The rows of X fall into 3 groups, which share some directions, and each row is roughly a mix of its group's hidden directions.
X:
[[ 0.64  2.30 -1.79  0.96  2.41 -0.95 -1.63 -2.97 -1.74  2.03]
 [ 2.65 -0.25  1.99 -2.64  1.72 -0.44 -1.32 -0.69  3.40  0.50]
 [-1.37  3.74 -1.59  2.82  0.59 -1.21 -0.10 -1.48 -2.06 -0.81]
 [-4.33 -1.80 -0.68  0.79  0.48  0.56  1.94  0.59 -2.63  0.70]
 [ 1.73  2.33 -0.02 -0.32  0.63  0.41  0.06  0.77  4.91  1.18]
 [-1.39 -0.79  3.75  0.30 -2.67  0.78 -1.33  2.06 -1.72  1.32]
 [-1.50 -0.79  1.94 -0.22  1.39 -1.30 -0.49  1.21 -4.56  1.55]
 [ 2.93 -3.81  0.53 -0.61  0.47 -0.38 -2.70  1.90  0.16  0.39]
 [-0.29  0.02 -2.62 -0.86  1.80 -1.76  3.52 -1.11  0.91 -2.60]
 [ 0.05 -1.83  1.44 -1.14  0.05  2.32 -4.05  1.36 -0.94  1.99]
 [ 2.34 -0.03 -1.76 -1.62 -0.72  0.30 -0.57  1.54  4.54 -0.18]
 [-1.46 -2.03  2.16 -2.29  0.01  0.35  1.33  2.00  0.65  3.56]
 [-0.82  2.90 -2.39  1.74 -0.27  1.26  1.56  0.69 -3.31 -1.38]
 [-1.87  1.76  1.76 -0.57 -2.81  0.65 -1.05 -0.12  1.38  3.71]
 [ 0.04  0.80 -1.30  3.50  0.35 -0.04 -2.53 -1.80 -2.91  1.54]
 [-1.83  0.24 -1.12  0.52  1.54 -1.12  2.27  0.36 -4.28 -1.72]
 [-0.78 -1.68  2.11 -1.74 -0.20  1.01 -1.95  0.61  0.12  4.36]
 [ 3.76  0.21  0.42  0.44  0.60 -2.15 -3.37 -0.40  0.14  2.03]
 [-1.38  0.24  2.39 -0.48 -1.38 -0.23  3.80  1.76 -0.04 -2.79]
 [ 0.67 -4.37 -1.14 -2.10  1.38 -2.07  1.29  0.25  0.68 -1.24]
 [ 0.04  2.05 -3.99  0.08  2.58  2.05  1.51 -1.11 -0.35 -0.74]
 [-1.55  2.77  2.12 -3.67  0.20  2.20  0.95 -0.79  0.49  0.69]
 [ 1.67 -2.78 -1.29 -3.44  0.94 -0.42  0.98 -1.05  2.69 -0.91]
 [-1.97  0.02  0.47 -0.27 -1.65  0.42  1.21  4.68  0.08 -2.18]
 [ 3.05  0.59 -2.10 -3.26  0.96 -1.49 -2.13 -0.12  0.43  1.61]
 [-2.31  1.76 -1.71  0.76  1.80 -2.57  0.70 -2.75 -1.14  2.00]
 [ 2.46 -0.78 -0.97 -1.89  1.49 -2.17 -0.90 -3.02  2.66 -0.24]
 [ 3.61  0.22  1.13 -1.85  1.22 -2.61  1.04  2.28  1.57  0.57]
 [ 0.79 -3.10  0.29 -2.43 -2.86  0.98 -0.29  0.98 -0.08 -2.97]
 [ 0.56  0.84 -0.69 -3.54  0.11 -0.71 -0.03  1.42  2.90  3.20]
 [ 0.40 -0.10 -2.99 -0.61  1.46 -1.60  0.54 -3.12 -2.79 -1.78]
 [ 1.46  2.45 -2.39 -1.49  0.18  0.24  1.12 -2.79 -0.01 -3.16]
 [-2.82  1.26 -0.63 -2.04  0.88 -0.77  3.76 -1.15  1.67 -1.21]
 [-0.03 -3.18  2.54 -0.17 -2.48  0.78  1.51  2.10  0.86 -2.10]
 [ 0.33  2.58 -0.59  1.65 -2.64 -0.19  1.18  0.84 -2.48 -3.17]
 [-1.76  1.79  1.39  1.24 -1.08 -0.29  3.05 -1.63 -2.63 -2.30]
 [ 2.08  1.59 -2.03 -2.03  2.62 -0.91 -0.10 -2.74  2.19  0.30]
 [-0.41 -3.05  2.83  1.59  0.10 -0.37 -1.05  0.56 -3.01  2.13]
 [-0.08  2.61 -0.15  4.16 -1.17 -0.79  1.63 -2.11 -0.34 -1.35]
 [ 0.13 -1.58 -1.37 -4.61 -0.37  0.90 -1.51  0.37  2.25  1.06]
 [-2.98  0.87  0.25  2.71 -1.59  1.32  1.21 -0.77 -2.36 -2.51]
 [-0.91 -2.07  1.27  0.65  1.65  0.02 -0.94 -1.13 -4.50 -1.71]
 [ 0.60  0.19 -0.64 -4.09  0.25 -1.02  2.97  1.07  2.56  0.00]
 [ 1.60 -1.57  1.14 -2.93 -0.69  2.38  0.28 -0.62  3.49  1.22]
 [ 0.92  2.10  2.28  0.23 -0.93 -0.12  0.21  2.61  3.99  1.03]
 [ 2.58 -1.46 -1.47 -1.98 -3.08  0.43 -1.07 -0.53 -0.12 -3.03]
 [-2.51 -1.09  3.05  0.27  0.43 -0.58  0.02  2.71 -0.68  3.16]
 [-3.52  2.50 -0.75  0.45  0.18  0.96  1.22 -3.02 -2.00 -0.52]
 [ 0.26  1.03  1.37 -2.95  1.43 -0.30 -1.42 -1.71  2.01  3.51]
 [-1.05 -1.37  2.41  1.83 -1.22  1.39 -1.21  3.18 -2.53  1.28]
 [ 0.44 -3.28  2.18  2.17 -0.79 -0.28 -2.06  2.65 -1.40  0.94]
 [ 0.34  0.90 -0.13  2.93 -0.65  1.16  3.31 -2.09  1.53 -2.51]
 [ 1.09  4.00 -1.86  1.35 -0.55 -0.85  0.53 -2.70  0.82 -1.85]
 [-0.83  1.77  2.24  0.90 -1.00  3.89 -1.59 -0.20  0.26  2.61]
 [-1.52 -1.38  2.39  0.58  0.07  0.61  0.71  2.64 -3.93 -1.28]
 [-1.21  1.28 -0.84 -1.16  1.46 -0.41 -1.38 -2.37 -1.31  4.31]
 [-1.90 -1.00  0.57  2.68 -2.98  1.27  0.56  2.36 -2.28 -1.23]
 [ 0.90  0.67  0.70 -1.65 -0.71  3.00  2.99  0.43  3.28 -1.16]
 [ 0.45 -3.43  1.84 -1.26 -1.23 -1.22  0.22 -0.77  3.01 -2.37]
 [ 2.52  1.83  2.03  1.85 -3.91 -0.56  0.48  0.32  1.39 -0.36]
 [-0.20 -1.86 -1.69  0.73  1.05 -3.95  0.06  1.11 -2.48 -2.06]
 [ 1.01  0.59 -2.87  1.34  0.75 -3.05 -0.03 -2.15 -0.76 -2.95]
 [ 1.81  1.87  0.43 -3.46 -1.50  0.51  1.54  1.81  2.82 -0.29]
 [-1.68  2.69 -1.06  3.29  0.88  0.46  0.38 -3.36 -0.86  0.16]
 [-0.92  3.14  1.91 -2.64  0.34  1.18  0.01 -0.17  1.94  2.93]
 [ 0.40 -0.05 -2.11 -2.53  3.56  0.63 -1.61 -2.33  1.76 -0.06]
 [ 0.21  1.46  2.04 -3.45  0.58  2.41  0.86 -0.33  3.02 -0.91]
 [ 1.02  4.04  1.05  2.19 -2.64  0.45  1.34 -1.05  1.36 -0.20]
 [ 0.83  0.25 -0.22 -2.20 -1.89  2.47 -0.80 -2.71  3.34 -0.85]
 [ 3.60 -0.36 -2.48  0.41  2.95 -1.76 -1.36 -1.33  0.62 -0.06]
 [-2.17  0.80  0.25  1.49 -2.79  1.07  1.76 -0.62 -2.11 -3.27]
 [-2.85  1.70 -0.85 -2.75 -0.61  0.41  0.95 -2.13 -2.89 -1.28]
 [ 0.36 -2.99 -0.16 -0.45  0.50 -1.15 -1.43  3.53 -2.32 -2.10]
 [-2.92  0.71 -1.53 -0.89  0.13  2.61  0.78 -2.85  2.49 -1.13]
 [ 1.27 -2.54 -0.09 -3.89 -2.72  0.68 -0.18 -0.19  0.51 -1.95]
 [-3.35 -0.83 -0.02  2.14 -1.08  2.52  0.32 -1.04 -1.23 -2.92]
 [-0.59 -0.29 -1.10 -1.23  4.64  0.44 -1.74 -0.75  1.86  1.80]
 [-0.18 -1.81 -1.38  1.48 -0.46 -1.07  0.47 -0.47 -4.15 -2.96]
 [ 0.21  0.85  0.73 -1.76 -2.79 -1.12  1.45 -1.89  2.02 -3.46]
 [ 0.28 -0.69 -2.58  2.75  0.80 -0.87 -1.00  0.08 -4.19  0.65]
 [ 0.32  4.18 -0.63  2.83 -1.36 -1.67 -0.43 -0.16 -1.56 -1.40]
 [ 0.41  0.31  2.14  1.54 -1.85  0.41 -3.44 -1.00 -0.61  3.35]
 [-2.54  2.95  0.94  0.31  0.17 -0.63  3.03 -1.53 -2.48 -0.97]
 [-0.37  0.95  3.41 -1.61 -3.53  2.21 -0.31  0.52  0.84 -1.21]
 [-0.13  0.51  2.78  1.03 -1.52  4.01 -0.62 -0.51  1.34  2.30]
 [ 3.40  0.32  0.71 -2.39 -0.02 -2.09  1.36  2.32  2.39  0.13]
 [-1.99  1.87 -1.61  2.00  1.28 -2.38  2.28 -2.79 -0.76  0.51]
 [ 2.69  0.33 -1.57 -3.00  1.54 -0.86 -1.27 -0.78  2.65  2.02]
 [-0.66  3.85 -0.72  0.67 -0.21 -1.39  1.86  0.24 -2.82 -2.36]
 [-2.24 -1.68 -2.57 -1.07  3.80 -0.57 -0.60 -0.44 -2.01 -0.52]
 [-1.47  1.74 -0.52 -1.36  1.24  0.39 -0.95 -3.08  0.75  3.91]
 [-0.58 -0.37  3.29 -1.09  0.48  1.45 -1.43  1.85  1.61  3.51]
 [-2.13  2.42 -1.43  2.10 -3.09  0.98  0.74 -0.11 -1.71 -2.09]
 [-1.05 -2.76 -0.82  0.71  1.11 -4.36  0.28  0.00 -2.14  0.60]
 [ 2.82 -2.06 -1.92  0.07 -0.27  0.17 -4.14  0.65  0.37  1.21]
 [-0.29  3.45 -2.09 -1.23  3.04 -1.39 -0.83 -0.91 -1.05  1.89]
 [ 2.53  1.79 -1.99 -0.38  1.34 -0.25 -0.16 -2.03  3.84  0.84]
 [-0.70  0.24 -0.55  0.99  0.79 -0.72 -4.35 -1.80 -2.27  2.21]
 [ 1.38 -1.32  3.05 -0.56  0.98  1.55 -2.93  1.72 -0.09  2.66]
 [-0.08  2.51 -0.77  2.48 -0.59 -0.57  3.10  0.50 -0.29 -3.40]
 [ 2.18 -2.08  2.14 -1.82 -2.07  0.47 -1.33 -0.30  2.39  2.48]
 [-0.66  3.52 -1.06  0.99  1.83 -1.58 -0.25 -1.35 -3.20  1.51]
 [-0.24 -2.13 -1.52  0.71 -0.35 -2.23  0.41 -1.70 -3.57 -2.61]
 [ 0.96  2.84 -1.64 -2.08  2.50  0.64 -0.09 -1.97  2.16  2.00]]

Here is one row from each group, named. Which group is each of the other rows in?
[ 0.28 -0.46  0.04 -1.49  3.26  2.61 -1.71 -0.23  0.65  3.44]	Z
[-2.30  1.02 -1.79 -0.24  1.92  0.61 -2.27 -2.44 -2.57  1.96]	G
[ 1.50 -1.38 -2.01 -1.14  1.09  0.70  1.58 -0.01  1.38 -4.42]	F

[ 0.56 -1.67 -2.28 -3.42  2.38  0.70 -0.03 -2.13  2.02 -0.60]	F
[ 0.89 -2.23 -0.23 -2.49  3.39  0.05 -2.08  0.38  1.90  1.90]	G
[-0.99 -2.05 -1.39  1.84 -1.45  0.98 -0.73 -0.48 -4.42 -1.15]	Z
[ 3.37  0.17 -1.79 -3.30 -0.93 -1.07 -1.08  1.55  2.03  0.09]	G
[-0.83 -1.67  1.34 -2.85 -1.20  1.09  1.41 -0.57  3.61  1.95]	G
[ 1.60 -3.27  2.88 -0.24 -1.29 -0.38  1.30  1.88 -0.31 -2.54]	G
[ 0.10 -1.35 -2.87 -1.66  1.99 -3.70  1.20 -0.63 -0.32 -1.67]	F
[ 0.95 -1.01 -3.16 -0.62  1.79 -2.81 -1.88 -1.93 -0.95 -1.89]	F
[-1.91  1.09 -0.70  1.81  1.78  0.44 -1.13 -3.47 -2.99  1.00]	G
